In the rows, 128 means zero.
A single turn carries every row of the set below to another of its rows. Some are shown first; where does it send the rows asked next?
k584: [110 129  99 149 126 148 136  85 152 136 124  98 169 142 110  82 126 170
 113 136 126 100 136 116 119 149 117 141 154 145 117 113 144 128 145  97
 131 105 156 104 119 100  97 125 142 147 167 136  94  82 145 125 153]
k922: [134 156 138 112 122 119 130 100 124 146 131 118 149 126 145 102 108 138
 140 153 143  99 139 119  80 133 138 131 133 150 134 120 187 125 134 109
 149  89 108  89 129 127 108 146 103 133 150  71  94  80 121 151 142]
k540: [103 125 113 118 127 148 138  84 153 178  84 104 150 131 111 124 152 145
 122 140 144 113 116 115 115 141 123 127 149 147 129 126 150 119 121 127
 142 106 108 108 115 145  85 166 134 133 158  88 106 102 129 133 139]
k232: [114 130 119 152 127 166 142  74 158 139 149  70 169 118 124  90 132 155
 118 137 115 105 153 120 116 145 140 148 116 164 122 108 137 116 153  83
 163 128 128 120 131  89 101 152 133 138 169 125 104  90 134 128 148]
k115: [129 131 114 114 113 148 139 109 167 179 111 112 125 136 102 121 160 140
 160 105 129 122 138 109 112 130 151 133 143 166 151 113 133 125 141 138
 133 101 119 100 104 134  74 150 155 135 175  99 100 120 118 129 140]
k237: [117 129  99 146 106 153 128  78 161 156 116 115 134 110 129 107 144 148
 133 144 162 111 149 105 128 130 154 132 141 158 124 104 130 137 126 109
 155 127  96 128 116 140  78 161 147 138 160  75 111 120 129 136 123]
k423: [151 151 130 127 109 128 130  89 141 132 153 136 125 114 140 119 130 137
 138 143 143 141 161 116  98 136 163 131 107 151 126 105 160 113 122 118
 140  87 103  90 115 145 123 156 121 150 154  71 103 114 127 134 149]
k218: [158 156 148 132 124 128 139  77 134 143 155 117 119 125 131 119 101 144
 138 150 127 115 130 126  89 125 139 136 119 151 124 115 166 129 158 109
 156 119  85 117 125 135 125 155  96 151 138  98  92 113 120 155 155]
k923: [133 136 154 123 112 129 153  98 140 163 141 127 125 117 133 102 102 152
 160 126 120 116 141 110  81 138 138 129 102 133 105 119 154 155 156 100
 156 100  95 101 128 140 110 137 132 144 127  82 100  94 126 144 174]
k12: [109 118 137 119 101 160 146 101 161 148 123 102 135 100 103 118 148 141
 151 129 131 117 119 117 118 149 159 106 152 170 142 119 133 134 124 129
 156 114 105 114 107 145 110 151 135 169 151  95  99  84 111 117 136]
k710: [140 143 121 130 129 126 135  83 137 137 166 158 113 152 128 126 100 153
 130 132 152  96 154 138 115 118 139 136 105 137 124  98 126 146 104 135
 139  90 151 109 134 128 115 117 129 150 124 106 104 117 144 152 169]
k832: [131 127 146 111 131 149 136  75 139 153 168 104 109 139 141 129 121 158
 141 118 143 116 146 145  97 127 134 122  94 128 122 107 121 130 110 132
 150  97 174 102 145  90 113 129 120 157 144 123 104  95 142 156 149]
k481: [ 99 116 116 156 116 156 156  89 156 164 131  89 155 133 123  86 117 167
 128 127 114  99 153 114 154 142 140 142 122 165 115 124 123 123 160  94
 156 123 143 124 142 108  96 141 155 168 142 115 104 100 116 123 171]
k993: [119 129 110 156 126 138 167  80 132 143 146 122 138 138 114 109 126 125
 100 151 128 114 118 137 117 113 144 117 108 164 142 113 111 110 119 130
 133  99 145 116 147 101 137 116 145 132 118 138  96 127 153 128 130]
k703: [129  98 116 115 119 153 131  89 165 169 127 100 122 107 118 128 148 155
 148 120 142 110 145 132 126 140 141 121 135 151 152 123 125 131 120 121
 138 122 113 123  98 148  89 171 120 148 173  82 106  95 127 149 142]
k336: [114 118  84 148 103 145 141 100 157 143 134 104 177 115 124  79 128 154
 135 137 123 101 144 122 123 125 151 127 103 172 137 108 129 118 133  81
 134 100 146 116 123 108  81 129 153 122 157 132  99 104 144 123 129]
k815: [114 140 139 125 129 135 147 114 148 165 155 125 121 145 121 131 120 133
 143 113 151 126 164 147  77 128 141 147 123 123 136  85 126 127 115 154
 152 104 164  83 154  91 107 129 136 141 143 104 105 113 116 135 143]
k728: [114 152  98 162 133 170 161  97 148 157 142  96 159 136 111  90 126 137
 138 120 109 111 160 108 127 130 154 150 159 153 136  92 141 117 164 119
 159 109 141 111 135  88  91 116 148 143 168 126 102 103 127 125 138]
k157: [113 128 103 148 145 119 165 105 137 163 140 118 126 131 102 108 111 144
 129 128 119 112 156 147 104  96 143 148 128 180 181 113 145 122 146 141
 119 102 135 115 139 111 114 118 162 120 121 132  98 112 111 138 153]
k948: [113 135 130 130 137 135 145  82 145 168 151 127 112 174 151 116 113 158
 118 127 158 109 158 138  90 111 127 135 132 128 116 117 136 153 109 139
 142  92 168 104 147 115 109 134 112 138 140  80  94  93 117 159 136]
k678: [105 116 154 113 126 141 150  84 138 146 151 122 100 134 150 135 108 159
 135 121 131  97 141 133 103 136 153 127 120 150 125 106 120 128 115 155
 173  97 153 117 168  98 112 135 133 162 109  93 105 103 115 146 138]
k119: [118  97 117 146 118 117 158  79 139 156 144 102 124 124 108 115 132 171
 115 145 129  96 123 154 105 105 127 118 127 178 165 126 118 125 144 119
 121 116 129 135 136 102 126 129 128 117 121 141  97 119 130 138 148]
k140: [113 102 136 158 125 123 169  97 141 132 146 107 137 133 110  86 117 164
 138 138 107 105 146 145  82 116 147 115 119 172 163 135 115 148 150 128
 125  99 146 121 135 109 150 126 146 135 127 120  95 105 125 113 145]
k166: [126 134 122 144 143 114 159  88 136 142 129 106 122 148 127 101 134 164
  87 147 127 121 136 141 110 110 133 135 144 186 149 134 139 108 135 134
 107  86 155 113 136 112 144 131 138 131 124 126  82  96 118 133 137]
k630: [149 167 144 127 120 113 139 102 128 162 137 131 128 119 122 102 111 135
 161 126 146 104 138 105  86 124 148 158 147 157 132  98 170 115 156 127
 170 119 104  92 126 121 104 135 142 135 139  92  88 125 121 144 167]

k630 turns into k157
k12 turns into k678
k993 turns into k237
Now find these:
k832 turns into k232
k166 turns into k540

